Rotation paths and how fast each direction turns (degrees a step):
Each turn is a multiple of 5 degrees from 10 to 175, or 0.
Each row of a path follows its step; steps can be skipped.

step 0: |  25.0 |  -3.4 | -13.1 | -26.6 |  -4.1 |  12.7 | -42.1 | -10.0 |  -9.3 |  -4.6 |  12.7 |  21.0 |   7.0 | -24.8 | -10.8 |  41.0 |  10.5 |  -8.2 |  15.2 |  28.8 | -15.0 | -18.6 |   5.3 | -33.2 |  11.6 |  18.2 |  11.1 |  17.5 |  16.7 | -24.4 |   1.9 |   7.1 | -36.9 |  17.7 | -14.0 |  -2.6 |  12.5 |  -2.9 | -24.6 |  31.5 |  17.2 |   2.0 |  -3.9 |   3.7 |  28.8 |  22.9 |  -7.3 |  -2.3 |  -4.5 | -37.3 |  -1.9 |   5.5 |  -0.2 |  18.4 | -11.2 |   7.5 |
step 1: | -14.2 | -16.4 |  21.9 |  -3.8 |  23.7 |  -1.6 |  34.1 |  31.5 | -10.3 |  10.1 |  -1.9 |  39.8 |   3.5 |   7.5 |  -5.6 | -19.2 |  -0.9 |   1.9 |  33.0 |  33.8 |  22.7 | -15.3 |  -3.8 |   8.2 |  -1.7 | -31.4 |   9.8 |  12.7 |  -8.1 |  -1.1 |   5.9 | -13.6 | -11.5 |   9.0 |   1.0 |  24.8 |  25.1 |  32.1 | -14.9 |  12.1 |   1.4 |  39.9 | -16.6 |  36.1 | -11.5 |  18.1 | -21.3 |   9.4 |  12.1 | -15.4 |  -1.6 |  27.6 | -14.8 |  -1.0 |   8.0 |   5.2 |
step 2: |   8.3 |  -2.1 |   0.7 |  -4.3 |  -7.6 | -15.7 |  15.4 |  18.2 |  30.5 | -11.3 |   2.8 |  27.8 |  13.8 | -15.9 |   8.4 | -21.3 | -21.7 |  29.6 | -12.4 |   0.7 |  -2.9 | -15.7 |   9.1 | -26.3 | -25.1 |  16.3 |  -9.1 |  -0.2 |  38.6 |   9.9 | -22.2 |  -1.5 | -11.9 |  -2.2 |  13.2 | -12.1 |  14.4 | -19.4 |  -2.4 | -52.2 |   1.4 |  11.5 |  -2.6 |  31.2 | -19.6 |  27.3 |   3.2 |  10.2 |  -9.7 |  13.1 |  43.9 |  -1.4 |  27.2 |  -0.6 | -17.0 | -11.4 |
step 3: |  -7.3 |  36.1 |   4.9 |   6.5 |   8.5 |  -9.7 |  -3.2 |  25.4 |  25.3 | -20.2 |  21.0 |  24.7 |  -9.7 |   4.7 |   4.4 |  -8.3 |   2.2 | -33.2 | -11.5 | -22.7 |  22.9 |  -1.3 |  16.0 |  20.5 |  -7.5 |   3.7 |   4.9 |  -6.0 |  -3.5 |  -7.4 |  -5.0 |   2.1 |  19.4 |  13.8 | -28.8 |  26.8 |  49.7 | -23.8 |  40.0 |  -9.1 | -19.3 | -26.1 |  -2.1 |  -9.6 |  41.7 |  -7.5 |  -6.2 |  10.4 |  14.9 |  -2.2 |   4.8 |   6.8 |  26.5 |  -3.9 | -10.2 | -11.5 |
step 4: |  -1.0 |  17.2 |  14.3 | -15.0 |  16.4 |   9.2 | -29.7 |  20.1 |  25.1 |   4.4 | -10.2 | -10.8 | -41.3 |  26.7 |  11.2 |  -4.2 |  -4.3 | -36.0 | -21.6 |  11.1 |   6.4 |  10.6 |   1.7 |  11.2 | -22.6 |  20.0 |  -0.3 | -35.5 |  14.0 | -20.0 |  23.8 |  17.8 | -33.8 |  -2.5 |  48.2 |  -1.4 | -14.3 |  -1.8 |  -5.8 | -23.4 |  16.3 |  13.4 |   0.9 | -27.4 |   5.9 |  -5.4 |  -7.8 |  29.5 |  14.7 |  -4.4 | -12.6 | -10.0 | -15.5 |   7.1 |  -1.5 |  16.8 |
step 5: |   3.9 | -12.7 |   4.8 |  23.3 |  29.6 |  -0.7 | -33.7 | -28.8 |  35.5 |  -3.7 |  22.6 | -24.8 |  21.0 |  17.0 |  -6.8 |  -8.3 |  18.2 |  -8.6 | -13.0 |   1.1 | -12.6 | -50.8 | -14.0 |  -7.6 |   4.1 |  -2.4 |  12.6 |   6.9 | -17.5 | -27.5 |  22.4 |   2.6 | -21.9 |  14.1 |  18.9 | -14.8 | -11.2 |  19.1 |  35.5 |  38.4 |  -2.2 |  -5.0 |  -0.4 |  25.2 |  -8.7 |  19.8 |   5.0 |   8.9 |  -5.0 |   3.2 | -10.1 |   9.4 |   4.7 |   5.4 | -18.0 | -12.7 |
step 6: |  14.2 |   4.3 |  26.1 |  24.8 |  13.4 |  -6.7 | -32.0 |   0.9 | -17.9 |  -8.1 |  -4.1 |   4.6 |  -5.6 | -12.6 |  20.4 |  -1.6 |   3.6 |  48.3 |  29.2 |  17.1 | -26.9 | -13.8 |  -1.9 |  42.8 |   0.9 |   4.4 |  41.5 |  16.8 |  -7.5 |  14.0 |   3.9 | -41.9 |   8.8 |   5.0 |  14.4 |  -0.9 |   7.1 |   0.4 |  16.2 | -10.6 |  24.3 |  17.4 |  -9.8 |  -7.8 |  -2.7 |  -5.6 |   0.0 | -10.3 |  17.4 | -10.3 |  24.2 |  12.6 | -29.0 |  23.6 |  -9.4 |   9.2 |
step 7: |  -9.4 |   2.5 |   8.2 | -22.2 |  12.9 |  -5.3 |   8.0 | -16.2 |  20.4 | -16.8 | -16.2 |  21.0 |  -9.7 | -39.8 |  -6.9 |  10.0 |  -9.7 |  -0.2 |  30.9 | -20.9 | -12.2 | -22.5 | -26.2 | -10.5 | -29.2 | -10.1 |   0.5 |   8.9 |  28.0 |   6.8 | -12.2 | -20.3 |   9.6 |  18.2 |  -6.3 | -38.7 |  10.0 |  -5.7 | -20.4 |  21.7 | -26.8 |   9.6 |   5.6 | -12.2 |  25.0 |  26.9 |  -5.7 |  20.9 |   9.6 |  14.5 |  24.6 | -32.9 | -31.0 |   1.5 |  15.2 | -13.8 |
step 8: |  15.1 | -30.3 | -18.6 | -27.3 |   2.1 |  17.3 |  31.6 |  -6.9 |  -0.6 |   6.7 |  34.9 |  40.7 |  -4.7 | -11.6 | -28.2 |  -5.0 |  -3.8 | -29.8 |  -7.4 |  13.6 |   2.8 |  22.7 | -27.4 |   5.7 | -17.4 |   2.6 |   8.6 |   7.1 | -13.1 |  -5.6 |  13.7 | -29.8 |   8.8 |  19.0 |   6.4 |   4.6 |  37.4 | -11.1 |  27.5 | -38.4 | -15.3 |  -6.0 |   8.1 | -19.0 | -10.1 |   7.7 |   5.0 |   6.8 | -20.9 |  -4.4 | -19.0 |  17.7 | -12.7 |  22.7 |  14.1 |  -1.5 |
step 9: | -10.1 |  -7.1 |  18.8 | -29.0 |   9.6 |   1.4 | -14.0 |   8.4 | -46.1 |  22.0 |  11.5 | -22.0 |  -4.6 |  20.6 | -13.6 |  -6.8 | -31.4 | -13.3 | -29.0 |  -7.9 |   0.6 | -12.0 |  14.5 | -15.6 | -10.9 |  -2.1 |  21.9 | -15.5 |  27.0 | -31.8 | -10.3 |  16.0 |  22.5 |   8.2 |  22.7 |  28.0 | -11.9 | -32.0 |  18.6 | -19.3 | -21.5 |  11.7 | -13.9 |  22.0 |   4.8 |  23.7 |  -6.9 |   5.5 | -19.2 | -13.9 |  31.1 |  -7.4 |  -9.5 |  -6.0 |  11.7 |   4.5 |
step 10: |   5.1 |  16.7 | -12.3 |   9.1 |  18.0 | -17.9 |  28.6 | -24.9 |   8.2 |  25.3 |  -0.5 |   4.3 |   3.0 |   6.8 | -27.4 |  21.0 |  28.1 |  15.2 |  -6.2 |  42.7 |   8.9 | -11.8 |  16.2 |  21.8 |  -1.7 |  20.7 |  23.3 |  -0.1 | -11.2 | -22.0 | -12.3 |  45.4 | -28.8 |   7.1 |  -2.9 | -13.3 |   3.2 | -19.6 |  27.5 |  13.8 |  10.5 | -11.8 | -14.7 |  -9.8 |  24.5 |   6.1 |   4.5 |  19.6 |  -0.5 | -33.5 |  29.7 |  -1.9 |  20.3 | -19.4 |  -6.0 |   2.0 |
Directions:
|  4.8 | -1.1 | -0.9 | -5.8 |  0.9 |  9.5 |  9.6 | -1.4 | -7.9 |  0.7 |  4.3 |  2.6 |  0.9 | -9.9 | -4.5 | 11.4 | -5.1 |  2.2 |  2.6 | -0.4 | -1.7 |  3.6 | -6.2 |  6.6 |  4.4 | -6.5 | -1.5 | -3.5 |  2.8 | -5.6 | -1.5 | -7.2 |  1.3 |  1.5 |  0.4 |  1.1 | -0.7 | -2.4 | -5.0 |  5.4 | -2.4 |  0.4 |  0.1 |  2.5 |  0.2 | 17.2 |  1.1 | -9.8 | -7.2 | -3.3 |  4.2 |  0.9 | -3.8 |  5.3 |  1.3 |  7.1 |  45
|   3.6 |  -3.8 |   1.0 | -12.9 |   7.6 |   5.1 |   0.2 |   2.1 |  -1.1 |  -5.4 |   3.2 |   1.5 |   2.6 |   0.7 |  -4.8 |   0.5 |  -4.4 | -12.0 |   4.4 |   3.2 |   7.1 |   8.8 | -12.9 |  -0.8 |  -1.2 |   9.3 |  -0.9 |   4.5 |  -2.4 |  -4.0 |   5.8 |   1.1 |   1.8 |   3.2 |  -1.4 |  -4.5 |  -7.3 |  10.1 |  -5.8 |   0.8 |   0.6 |   6.0 |   0.5 |   0.5 |  -1.8 |  -2.6 |  -0.3 |   3.0 |  12.2 |   1.9 |  -6.4 |  -0.7 |   6.4 |  -1.9 |  -2.8 |   0.7 |  100
|   4.0 |   4.5 |   8.8 |   8.2 |   6.1 |   5.2 |   3.8 |   4.1 |  10.3 |  -2.9 |   2.4 |  -8.2 |  -3.6 |   4.3 |   9.3 |  -4.5 |  -2.4 |  -2.8 |   3.5 |   4.1 |   0.7 |  -1.9 |   1.2 |  -4.3 |   4.2 |   9.9 | -10.8 |  -2.9 |  10.5 |   2.5 |  -2.7 |  -8.7 |  -3.9 |   5.7 |  -2.5 |   4.3 |   4.8 |   7.6 |   0.2 |   0.3 |   0.7 |  -1.6 |   4.7 |   2.1 |   6.1 |   5.1 |  -4.9 |  -1.0 |  -0.7 |   2.1 |   0.2 |   7.8 |   1.7 |   7.1 |  -1.9 |   5.4 |  25
|   7.8 |   3.3 |   2.1 |   0.2 |  -3.1 |   5.4 |   2.1 |  -1.5 |   7.6 |   6.3 | -10.0 |  -1.0 |  -0.5 |   1.7 |   8.1 |   8.3 |   5.6 |  -1.1 |   1.0 |   2.1 |   4.0 |  -0.9 |  -6.4 |  -3.6 |  -6.1 | -12.3 |   3.6 |  -1.4 |   0.4 |   0.9 |  -5.2 |   1.3 |   1.1 |   2.1 |  -8.0 |   9.9 |  -6.7 |   1.1 |   5.5 |  -0.3 |   4.4 |   9.1 |  -1.1 |  -7.3 |   0.0 |   4.3 |  -4.9 |   7.6 |   7.0 |  -3.1 |   2.0 |  -4.9 |   2.4 |  -3.8 |  10.3 |   4.8 |  120
|  11.8 |   0.7 |  -1.6 |   2.6 |  -4.5 |   2.0 | -11.1 |  -3.6 |  -3.5 |   5.9 |   3.8 |   3.9 |   8.4 |   4.4 |   5.2 |   0.3 |   1.5 |  -0.1 |   5.4 |  -9.6 |  -8.9 |   3.5 |  -6.4 |   0.4 |   3.7 |   4.6 |   0.2 |   1.6 |   5.4 |  -3.3 |   9.4 |   0.7 |   6.1 |   4.1 |  -6.5 |  12.1 |  11.5 |  -4.2 |   0.6 |  -2.9 |  -1.7 |  -0.3 |  -6.4 |   0.2 |  -4.0 |  -1.3 |  -2.6 |  -4.7 |   0.6 |  -5.1 |  -5.0 |   0.7 |   4.1 |   0.5 |  -4.5 |  -5.2 |  130
| -5.2 |  3.7 |  1.4 | -0.1 |  4.9 | -0.8 | 12.1 | -3.2 |  0.7 | 10.5 |  2.8 |  9.5 | -1.5 |  0.6 |  1.4 | -6.0 |  6.5 | 12.5 |  6.6 | -3.0 |  5.2 |  3.3 | -4.5 |  9.4 | -2.1 |  1.2 |  1.4 |  1.8 | -6.2 | -4.7 |  2.5 | -1.5 | -4.3 | -0.4 | -0.7 |  9.1 | -7.2 |  4.7 |  6.9 |  0.1 | -4.2 | -2.1 |  6.4 | -0.6 | 10.0 | -4.2 | -0.3 |  1.0 | -4.1 | -1.2 | -9.4 |  1.8 |  3.0 |  4.1 | -4.5 | -4.6 |  160
|   4.3 |   5.6 |   9.0 |  -4.2 |   4.3 |  -0.4 |   3.5 |   7.6 |  -3.3 |  -1.5 |   1.2 |  -7.8 |   7.5 |   7.9 |  -0.4 |   4.1 |  -0.2 |   4.3 |   4.6 |   1.8 |  -3.5 |  -1.5 |  -9.2 | -11.3 |  -6.8 |  -8.1 |  -2.6 |   0.5 |  -7.5 |  -0.5 |   1.0 |   5.9 |  -3.2 |  -4.8 |   0.0 |  -3.7 |  -1.1 |  -0.8 |   1.0 |  -2.4 |  -1.7 |  -5.0 | -12.1 |   2.5 |   1.4 |  -5.8 |   4.8 |   4.0 |  -7.8 |  -5.7 |   0.9 |  10.2 |  -5.8 |   4.8 |  -5.5 |   3.0 |  85
